rotation ticks, each row followed by its count of ticks:
The counts run from 0 to 424.
[133 124 104 137 159 111  91  76 111 100 127 149  72 103 122 174 111 152
 185 143 124 184 117 111  75 130 145  85  95 169 123 112 167 159 129 135
 138 110 109 144 116 140 128 104 126 155 112] -> 305
[114 100 140 120 157 113 117 128 120 144  94 135 154 157  71 141  68 157
  68 136 125 101  72 129 115 147  98 165 112 102 112 105 120 104 162 147
  95 118 153 131 143 143 148 174 135 132 133] -> 67
[ 75 180  76 143 141 124  75 137 159 125 154  90 149 152 113 136 114 140
 146  75 113 146 127  82  90 110 137 104 138 123 143 129 150 133 117 105
 143 149 156 138  68 154 159  84 127 133 121] -> 224
[130  93 154 148 110 166 109 126 153  89 108 129 111 129  75 187  75 141
 106 165 132 111 141 105 133 121 132 132 109 115 133 148  91  87 151 185
 148 115 139 126 109 140 129 164 104 153 168] -> 327
[128 134 134 174 105 120 101 121 122  96 161 109  53 123 141 139 107 104
 142 139 165 127 157 100 128 142  96 106 139 107 134 125 134 119  97  93
 117 124 104 180 119 148 171  64 122 171 153] -> 179
[ 97 166  64 151 142 102 157 144 107 133 156 126 112 121 167 107 143 135
 157 161 140 175 150 144  76 150 150 154 147 138 105  98 169 130 150 119
 139 100 117  99 103 139  94  97 158 120 110] -> 237
[111 101 109 142 151 130 117  80 118 117 128 150 108 122 117 166 117 133
 147 156 102 103 126 133  85 102 123  98 120 146 132 127 174 171  97 172
 150 114 139  78  85 153 107 161 129 131 190] -> 50
[130 108 122 147 142 123  89 173 102 120 116 144  75 107 202 115 147 134
 116 132 178 156 144 126  97 129 132 184 136  81  94 168 162 126 165 130
 139 135 143 137 138 142 108 123 153 127  93] -> 233
[110 120 127 135 156  85 173 118 110 188 125 113 174 105 111 139 146  92
  95 138  78 126  92 120 133 138 161 136 155 127 124 155 105 152  87  75
 108 159 133  83 179 128  99 121 147 166 145] -> 105
[131 127 115 132  92 170 158 114 112  87 159 110 104 108 120 192 134 107
 158 156 127 119 165 137  87 155 119 133 131 151 120 118 100 141 176 172
 123  71 119 146 107 134 141  69  95 156 142] -> 126
[126  89 163 159 140 152 130 119 107 188 117 129 161 122 155 164 165 149
 129  97 131 153 133 124  90  68 123 154 115  93 172 139 166 156 121 175
 144 133 167 130 127 124 136 128 112 181 157] -> 118
[159 151 151 121 118  93 169 142 129 154 147 129 147 113 106 117  89 140
  95 165  96 157  95 134 116 141 156  93 152 165 135 156 133 113 108 104
 135 129  73  99 161 105  88 164 152 171 118] -> 336
[107  78 103 191 106 129  84 107 120  76 102 121 111 130 172 120 148 156
 109 147 160 128 139 121 144 129 120 139 115  81 124 170 126 146 149 151
 137 132 143 149 127  88 113 153 150 155 161] -> 42
[120  94 114 167  95 130  99 112 149  91 119  90 166 133  97 150  98 152
  83 115 115 143 129  99 111 102 124 169  99 111 132 127 101 121 189 165
 146 132 160 193 107  87 162 152 140 135 149] -> 72
[124 133 105 132 146  96 209 117  74 176 144 102 144 100 143 136 149 135
 109 131  91 170 118 162  93 157 155 146 147 137 143 113 138 159 122 122
 113 105 117  92 169 110  99  98 151 158 103] -> 116
[ 83 115 148 131 135 166  88 106 147 159 134 142 154 164 146 130 131 104
 139  58 116 112 122 147 128  67 143  80 125 125 157 164 126 183 106 120
 102 142 163 135 119  84  99 140  97 126 151] -> 159
[130 124 155 136 125  93 161 145 123 156 116 118 191 140 120 118  96 135
  61 124 105 163 102 129 154 120 147 128 143 119 157 144 127 115 123 145
 131 123 135 114 151 104  66 194 153 164 111] -> 337
[129 172  76 162 142  99 114 146 128 113 188 107 148 101 133 134 137 137
 153 124  92 142 130  94  60 125 146  97 147 156 126 161 171 128  89  86
 153 140 108 116  84 163 122  92 155 140 118] -> 225
[182 125 108 121 131 137 113 154 120 111 114 132 114 132 150 111 128 106
 119 174  99 118 105 103  68 147 140 138 122 149  85 101 100 106 139  76
 106 124  95 114 153 156 163  83 142 156  84] -> 260
[ 95 141  60 131 133 133 109 158 111  96 138  95 133 164 163 117 143  94
  95 122 123 117 117 130 124 172 104  95 164  90 114 135 119 108 115 115
 115 103 148  53 129 141 105 114 164 124 113] -> 231
[ 65 160 104 116  91  89 108 156 122 137 141  83 125 116  88  83 116 117
 127 131 165 171 108 103 136 158 120 151 162  87 105 108  91 160 140 126
  96 131 135 132 171 127 148  74 109 147 138] -> 98
[164 135 148 178 128 122 182 107  85 161 143 111 150  97 149 168 146 141
  95 173 105 118 125 140 111  97 132 148 141 140 173 140 157 115 105 146
 171 121 117 106 120 109 115 135 151 183 135] -> 377
[175 102 149  83 119 142 107 128 156 122 136 174 124 145 151 139 130 128
 143 127  89  93 111 148  58  84 147 103 123 177 127 126 164 163 153 146
 150 134 118 116 116 119 128 163 124 123 131] -> 9
[136 108 142  86 140 101 162  99 140 148 110 156 121 118  93 179  61 111
 119 145 101 148 114 140 108  99 182 124 128 173 129 109 149 161 153 152
 154 114 115 120 134 122 101 181 121 115 138] -> 321
[138 113 120 155  94 114 153 115 176 126 129 129 108 129 124  96 114 112
 137 162 150 202 157  81 140  91 149 129 143 104 143  85 136 178 128 149
 159 131 125 167 135 111 129 125 108 171 161] -> 319
[111 102 131 138 101 154  82 143 114 129  96 116 154 121 123 102 110 125
  56 117 129 183 123 112 127  98 124 137 105  56 106 135  88 155 161 166
 119 136 164 124 150 112 140 139 106 108 141] -> 83
[132 113 173 148 140 123  67 119 140 165 144 164 121 109 183 137 147 155
 150  90 143  77  98 159  91 100 135 132 141 121 140 184 178 147 142 143
 119 157 132 143 115  87 115 157 129 152 123] -> 419
[156 144 130 123 124 173 120 140 111  97 126 174 135 156 135 117 129 139
 144 172  89 122 126 136  66 152 110  94 109 161 111 139 124 110 127 155
 103  97  98  58 114 163 109 123 161 153  92] -> 271
[125  74 108 183 118 150 130 114 138 134  97 150 108 142 132  92 135 113
  83 163 160 115 130  91 147  94 113 141 119  62 138 107 141 162 101 139
 119 149 144 100 150 128 143 143 124 163 198] -> 53
[ 99 103 107 132 165  84 145  82 135 158  90 159 126 134 144  82 111 129
 120 115 121 161 118 131 121  87 153 155 119 127 124 102 165 207 123 128
 129 155 136 126 155  94 112 156 149 117 153] -> 48
[119 106 120 200 142 123 152  86 142 149 100 143 145 131 139 130 124 154
 123 154 138 161 157 105 123  87 148 129 108 120 150 124 166 155 120 159
 158 140 133 131 120 106 115 158 152 184 153] -> 308
[132  97 100 162 119 103 148 110 116 119 100  97 143 119 111 138  84 122
  38 154  92 147 113 116 129 128 144 182 106 105 109 128  78 118 167 106
 122 118 134 138 157  97 136 155 166 110 116] -> 71
[103 168 103 125 123 126 141 173 128 108 163 139 101 134 107 132  53 123
 107 131 154 127 160 145  83 138 127 150 107 147  85 103 103  94 167 111
  94  83 112 132 103 152 145 125 122  93  98] -> 207
[114 169  76 125  80 126 175 122 126 117 171  77 158 147 143 125 138 102
 116 135 103 161 135 134 109 120 119 109 156 144 159  72 114 138 136 170
 134  85 134 129 100  68 145  91 112 147 134] -> 387
[105 121  95 170 145 161 139 170 161 136 129 123 152 151 148 112 153 111
 125 150 167  96 159  92 114 127 106 133 161  75 133 109 144 119  96 122
 126 120 159  78 112 157 128 102 132 166 165] -> 243
[148  86 108 130 114  65 158 115 137 122 137 137  82 127 134 117  94  93
 105 160 114 156 109 107 114 110 166 169 148 137  78  97 138 189 134  83
 133 150  97 170 185 111 138 136 126 117 151] -> 59
[ 89 141 164 170 102 151 102 141 130 153 132 146  96 157 177  79 134  95
 107 108 174 136 165 126 153 112 112 117 146  54 152 153 107 155 103 139
  88 128 147 131 167 102  94 108 125 162 152] -> 163
[138 136 155 143 132 133 152 190 104 168 144 177  90 141 144  66  97 113
  77 138 178 139 143 130  87 114 126 143 133  95 119 117 159 107 114 104
  90  91 114 101 129 163 139 156 138 130 113] -> 203
[112 136 117  98 100 115  94 120  95 112 162 132 127  84  82 149  97 140
 118 156 101 166 121 142  61 119 138 111 102 153  75 148 106 145 168 145
 116 104 111 111 118 141 130 111 105  87 108] -> 85
[119  96 116 140 104 131  83 131 133 107 110 106 134 165  68 118  85 144
  97 127 131 120  79  86 103 133  78 121  99 107 117  84 104 110 120 148
  95 128 149 126 124 157 199 115 114 177 162] -> 68
[ 88 134 137 122 155 121 133 116 134 168 158 117 136  89 100 213 107 148
 150 149 140 115 109 154  94 112 153 160 164 146 135 155 145 135 153 157
 152 111 128 123  88 134  96 131 105 147 154] -> 362
[104 134 145 202 118 120 134 116 128 147 160 134 149 130 173 130 149 138
 128 111 139  93 147 140 128 110 123 126 138  82 173 171 154 141 123 155
 145 154 148 145 115  72 110 140 156 162 147] -> 418
[141  88 112 128 128 159 108 102 135  53 125 146  80 115 126 197  98 112
 140 165 137 150 129 120 103 123 147 105 112 141 104 134 120 148 175 172
 144  83 122 141 109 148 125 138  95 138 157] -> 316
